Each row is where one point has got to under a steady rotation. How many ticks took it there?
The counts run from 0 to 206.
[  5  -4 -16 -17  26   5 -11   3  10   3 -25   8 -20   6  33 -24  21  51
  19   3 -19   1 -23  27  11 -32   1 -18  17  -2  16 -40  16  13] => 15
[  5  10   1  23  15  24   4 -40   5 -32 -20 -24 -14  -7  15  -7  17  37
 -10  29  -7  -9 -14   3 -17 -26  15   6   3  -6  27 -30  29  22] => 103
[  9   0  -9   3   3  -5  22  -7 -10 -20 -24  22 -23  10   2  18  36  51
  12  13 -24  13  -3  20 -36 -26  -6  -4   1  -7  29 -38   8  12] => 126
[ -9   0 -19  17  21   1   4 -16  39   8 -23 -32 -39   1   0  -7  19  38
  25   2   4 -13 -24  21 -34 -35  20  -8   6   0  18  -9   9   4] => 77
[  1  -3 -21   1  14  -6   6   6   0   7 -41  -9 -16  -7  27  13  27  39
  29 -17  12  -3 -32  29  -3 -27   4   1  14   5  10 -46  27   6] => 158
[ -5  -4 -24  -7  29  -2 -15   5   8  -6 -23 -15 -17 -23   6  12  29  64
  39  -9 -17   8 -23  20   6   0   7   6   3 -17  13 -35  13   9] => 147
[ 19 -11  -2   0  15   2  -4  -7  25 -16 -27   0  -6  31 -18  -5  30  36
  14  31  13 -12 -14  36 -15 -23  11 -22  -6 -19  13 -51   5  21] => 43
[ 24   8 -12   4  38  18 -17  -2   8  -8 -35 -16 -23  -5  17  -9  31  42
  19  -1 -15 -21 -30  17   8 -31   9 -15  34  -4  10 -22   9  14] => 10
[ -7   2 -19  28  16  15  12 -35   6  -7 -23 -24 -24   6  27   7  14  30
   2   7  -1 -20 -30  20 -33 -49  26   1   9   3  17 -17  11  16] => 90
[ -1  -7 -14   1  34  29  -7 -16   3   6 -28  -7 -22  11  23   1  16  51
  16  -2  18  -1 -23   4  16  -7  -2  12   5 -13   2 -54  34  20] => 165
[  7   3 -10   0   4 -11  22  -4 -12 -21 -28  15 -16  -1   8  18  36  53
  10  15 -20  13   1  24 -36 -17  -7  -4  -1 -10  30 -39  17  13] => 127
[  7   2 -10  19  19  -2  -2  -6 -14 -31 -32  28 -13  10   5  21  22  52
  19  24 -28 -12  -9  21 -24 -23   5  -6  -5  -9  25 -23   9  16] => 123
[  2 -19 -20  14  17   5  15 -14  17   1 -24  -3 -25  28  -8  17  26  38
  21  -1  30  -5 -17  37 -41 -21   4 -11  -4 -21  25 -19  -6  17] => 59
[ 15  -5  -8  -4  23  17  -8  -9  -4 -16 -38  22 -18  33  18  -6  18  33
  11   7   4 -14 -26  33  10 -30  13 -15  10  -6  11 -36  26  32] => 27
[ -4   0 -18 -14  20  23  10 -11   7  11 -30 -15 -32   5  19  10  27  41
  26 -18   4  19 -24  12   2 -11  17  13  10  -5   0 -54  26  14] => 162
[-18   5 -27  11  20   1   6 -15  41  10 -24 -33 -34   0   2  -6  21  35
  22   4  -4  -5 -22  25 -33 -32  30  -7   7   4  14 -19  11  -1] => 78
[ 12   0  -5  -1  11   8  13 -17  -7 -27 -23  -1 -29 -18  -4  21  42  55
  18  -2 -17  23  -6   8 -21   0  -3  11   6 -26  31 -26  16  16] => 131
[ 14  -8  -9   5  22 -17  -3   8   9  -1 -28  -8 -30 -16  -6   1  42  64
  32  -5 -12   0 -17  20 -16 -19 -17  -7   9  -8  19 -31   9   1] => 142
[ -5  -8  -7  -5   7  17  15 -23  14   0 -21  12 -18  25  23   6   7  36
  20  34  20  19  -2  21 -20  -3  11  -4  -6 -37  40 -45  24  10] => 194
[ 17   3  -2  14  12  28  10 -28  14 -14 -27 -18  -9  13   6  16  18  30
  11  38  28   0  -6  17 -26  -2  17  -3   6 -43  36 -32  12  12] => 199
[ -8   9 -24 -10  37  16   2   0   5   7 -30  -4 -17 -13  32 -10  34  61
   6   7  -6  13  -5   8  -9  -2 -11  -3  27 -12  16 -37  27   8] => 2
[ 15   7 -17   4  32  23  -7  -7   5 -12 -30 -36  -4 -18  22  -7  37  47
   2   4  -3 -11 -25  11  -1 -14   5  -6  34 -14  10 -38  13  16] => 7
[-26  -5 -32   8  30  18   4 -17  31   0 -26 -16 -21   6  -6   2  21  53
  15  12  23   3  -4  18 -24  11  12   8 -10 -19  10 -24  28  12] => 68
[  5  -3  -3  -2   3   1  10 -32   2 -26  -1  -8 -17  -9  12  -6  20  53
   8  27 -40  16  -9  13 -22 -28   5   1  -6 -17  37 -42  10  14] => 114
[-32 -13 -33   5  29  18  -2 -33  26  10  -3 -25 -32   7  22 -12   8  51
  14   4 -14   8 -15  11 -22 -26  18   3  -4  -6  14 -20   3  11] => 83
[ 19  -6  -3  14  22  16   1 -14   8   4 -29 -25 -12  14  16  -3  22  35
   5   6  30 -13 -29  10  -1 -27   0  -1  13 -10   2 -62  24  17] => 169
[-10 -10 -23  23  35  24   4 -28  29   5 -16 -31 -29  13 -12   0  26  51
   8   7  25  -8 -10   4 -32 -10   0   0   2 -17   8 -17   2  15] => 71
[ 17  13   7  26  21  18  -1 -29   7 -32 -24  -3 -33   2   7  -9  13  40
   9  32 -25 -19 -19   7 -14 -39  16  -2   5  -2  27 -15  26  17] => 106
[ 15   1 -12   0  26  21  -6  -6  -8 -21 -41  14  -8  29  19   1  17  33
  11  10   4 -14 -25  34   8 -24  19 -12   7  -6   8 -40  25  31] => 26
[ 16 -10  -3  10  26  26   4 -19   4   6 -26 -25 -19  19  15   0  26  37
   6   1  21 -10 -29   3   1 -26  -3   3  14  -8  -3 -60  20  19] => 168
[  2   0  -1  16  16  30  11 -50   1 -20  -8 -22 -30  -3  21 -13  17  45
 -11  18  -7   6 -11  -2 -17 -31   3  11   2 -15  28 -26  26  22] => 101
[ 22 -24   1  11  15  18  -7 -31   8  -5 -12 -16  -9  24  20   4   0  32
  32  19  16 -12 -33  19   3 -31  14  -5  -1 -32  32 -40   2  17] => 184
[  5  -7  -3  -6   6  17  16 -23  15   4 -26  19 -37  41  11  10   4  26
  36  21   3  11 -11  23 -20 -25  24  -9  -2 -26  35 -37  13   7] => 191
[ 12   5  -7  13  14  12   0 -25 -13 -41 -20   2  -8   3   3  27  22  45
  11  23 -36  -4 -14  14 -24 -22  23   2   1 -19  27 -30  -3  22] => 120
[ -6 -19 -19 -12  12   7  -8 -16  26 -18 -16  -3 -14   8 -11   7  14  44
  40   6  11   7 -15  37  -7   1  24  -2 -20 -38  31 -27  13  18] => 51
[ 10   6 -11  16  16   7   1 -14 -11 -40 -27  10  -1   6   4  31  22  46
  12  28 -32  -7 -13  18 -22 -22  20  -1  -5 -14  23 -33   1  20] => 121
[ -1  -2 -18 -14  16  16  11  -9   3  11 -31  -9 -39   7  19  10  24  40
  34 -26   1  14 -28  14   5 -20  16  13  15  -4   7 -47  27  13] => 161
[ -2  -9 -22  -6  34  16 -10  -3   3   0 -20 -17 -16  -3   1  19  32  62
  33 -15 -21   6 -27   9   5  -5  10   6   8 -17  -1 -40  -5  14] => 149
[ -7  -5 -10  -9   5  17  19 -22  14   5 -21  12 -20  34  19   6   8  29
  19  31  11  18  -1  22 -24  -8  18  -5  -4 -30  31 -51  19   8] => 193
[ 18   1  -9  15  35   9  -2  -1  -1 -16 -32  -1 -23   3 -19  19  47  62
  19   8 -15 -11  -8   2 -17  -7  -7  -1  11 -15   6 -31  -1  15] => 137
[ 16   6  -2  17  19  21   8 -16  30  -4 -36  -3 -35  24 -14   9  20  29
  27  33   7  -9  -6  15 -31 -16  21 -20  12 -30  31 -14   5   6] => 203
[ -9  -4 -19  28  20  21   7 -37   6  -8 -18 -26 -24   7  28   4   9  36
   7   2   1 -19 -30  16 -28 -48  20   3   8  -2  20 -11   6  19] => 89
[  4 -12 -17 -30  13  16   3 -17   2  -5 -10 -12 -10   1  34 -14  29  44
   7  -5 -14  17 -23  28   4 -28   5 -11  19 -13  20 -52   7  20] => 18
[  5   0  -8  -1   4 -12  16  -4 -11 -24 -30  15 -16 -10  12  17  32  57
  16  15 -12  14   0  25 -30  -9 -10   4  -4 -15  38 -36  24  12] => 128
[ 27 -13   1   1  21  22  -9 -15  20 -20 -21   0 -23  39 -25  -2  27  36
  19  19   8 -11 -15  20  -3 -19  12 -14  -3 -23  12 -41   2  28] => 41
[ 16  11 -14   6  39  18 -15  -3   8 -15 -32 -26  -6 -19  23  -7  32  46
   7   9  -1 -16 -24  15   6 -16   7 -10  31 -14  13 -31  17  17] => 8
[ -5 -24 -24  19  24   9  -3 -12  15  -5 -26   5 -11  28  -7  17  17  47
  24  12  31 -15 -15  36 -30 -10   3  -8 -15 -30  20 -21   2  22] => 57
[  6   5  -2  18  15  25  11 -45   2 -27 -13 -27 -23  -7  18  -8  21  38
 -10  24  -9   3 -14  -2 -20 -31  13  11   6  -9  26 -29  23  23] => 102
[ 15  -1   3  -5   8   8   7 -13  27   6 -27 -20 -34  14   7  -7  17  24
  31   7   5  -2 -29  16   5 -37  25  -5  13  -4   8 -57  26   4] => 174
[ 18   4   1  18  24  23   2 -20  24  -8 -36  -1 -30  18 -11  10  13  32
  28  33  16 -11  -9  16 -25 -11  15 -14  11 -32  37  -5  14   9] => 202
